In the rows, 128 means zero.
Each path below is one point turned by a fixed rotation once a step. After each direction that follows a path, write how fast that rotation turns it, in degrees per step (0 if it stays still).
Each turn is a multiple of 5 degrees from 10 to 175, or 0.
Each row of a path follows its step; steps can be skipped.
Rotation 1:
step 1: [135 130 118 143 142 155 131 108 133 128 147 123 122 135 136 120 136 141
 137 137 129 129 118 121 125 126 133 124 131 121 129 139 122 130 119 144
 132 133 129 123 125 134 132 129 135 121 125 118 132 120 117 124 137 121
 120 135]
step 3: [135 131 108 122 131 131 142 134 126 129 145 133 131 126 126 125 115 124
 125 110 123 124 134 123 131 128 130 127 136 115 127 128 123 129 115 137
 113 148 135 135 122 130 108 140 124 124 115 123 126 113 130 126 125 113
 129 141]
step 4: [121 126 122 133 127 133 130 127 134 122 125 138 136 112 137 133 134 129
 113 138 130 138 114 129 132 130 132 129 129 135 123 130 124 106 108 138
 119 142 138 129 146 133 121 128 134 123 128 119 137 123 119 111 134 117
 121 140]
step 6: [128 116 127 132 136 139 150 128 129 122 137 132 129 139 131 126 139 141
 129 125 120 129 135 137 130 122 147 122 143 120 144 124 127 114 124 139
 135 135 140 126 126 118 127 142 133 124 113 121 140 137 129 133 140 120
 128 133]
step 7: [137 113 122 144 146 151 128 107 139 136 137 130 133 130 130 129 139 131
 144 123 134 122 125 118 131 130 122 126 127 125 116 137 123 119 130 136
 122 142 130 124 133 144 121 134 126 122 115 122 129 128 116 124 130 117
 131 133]
step 8: [128 121 104 136 135 137 125 134 125 114 141 138 133 126 129 118 114 132
 121 130 131 111 112 117 136 123 134 124 133 124 146 124 140 121 122 128
 128 147 122 137 135 142 121 140 130 128 135 132 126 129 122 130 138 126
 130 135]
step 9: [136 132 108 137 125 129 138 135 122 128 136 140 131 120 127 126 126 125
 126 125 118 138 138 127 145 131 140 137 131 117 128 145 131 122 121 139
 126 134 134 128 122 124 109 124 129 115 119 123 126 109 122 119 134 113
 127 144]
step 11: [145 118 133 135 130 130 124 116 128 121 131 127 135 131 126 118 128 140
 120 140 122 128 125 128 120 139 116 128 148 112 133 131 127 111 126 132
 132 146 131 130 131 125 104 145 141 124 126 127 135 127 138 128 131 117
 125 126]
step 14: [135 118 121 127 149 139 129 134 126 119 134 140 128 125 122 111 121 124
 120 129 131 116 116 123 132 132 140 138 135 117 144 122 133 124 118 124
 109 141 127 129 121 128 117 137 126 127 130 119 119 122 111 126 142 117
 129 136]
step 16: [133 120 124 123 122 138 131 123 130 120 112 133 122 112 118 128 120 140
 122 129 117 126 123 129 128 120 124 134 126 126 132 126 134 115 115 154
 133 141 140 130 140 123 124 147 140 127 123 135 123 128 130 113 123 117
 126 141]
step 18: [131 119 122 139 137 142 133 118 125 134 136 128 126 138 129 127 134 146
 137 118 127 123 124 132 118 132 133 128 135 114 133 127 153 109 120 139
 128 127 121 122 131 136 124 130 130 132 105 119 123 138 116 119 135 128
 128 124]
Directions:
[130 126 127 127 125 130 126 131 129 131 126 127 129 129 127 128 129 130
 128 127 130 131 128 130 125 129 129 126 128 124 129 123 124 128 129 126
 130 128 127 128 128 128 129 124 134 126 125 130 129 131 129 124 130 126
 129 127]
60
[128 125 130 131 133 127 128 127 126 129 126 131 127 127 126 127 128 126
 127 127 132 130 131 127 129 130 128 127 128 133 128 129 125 128 128 126
 131 126 131 124 129 126 126 124 126 125 131 126 129 128 125 123 130 129
 127 130]
140
[129 130 129 131 130 131 124 128 129 124 128 128 129 129 127 128 127 128
 124 128 129 128 124 125 129 130 125 129 124 126 129 130 124 127 131 128
 125 130 129 125 127 126 131 129 130 134 129 127 131 127 127 127 130 128
 126 123]
115
[128 128 130 130 128 131 129 125 126 129 132 129 129 132 131 129 126 130
 132 126 128 124 127 127 129 131 129 130 126 131 128 125 126 130 129 129
 132 122 128 126 131 131 126 132 131 129 127 127 128 129 129 131 131 127
 130 126]
65
[127 126 129 126 127 126 129 127 127 129 123 126 130 126 128 127 130 132
 124 129 128 127 129 131 127 131 130 129 127 132 126 131 125 125 125 129
 133 129 128 128 125 125 129 131 132 129 129 130 126 124 129 131 127 125
 127 126]
65
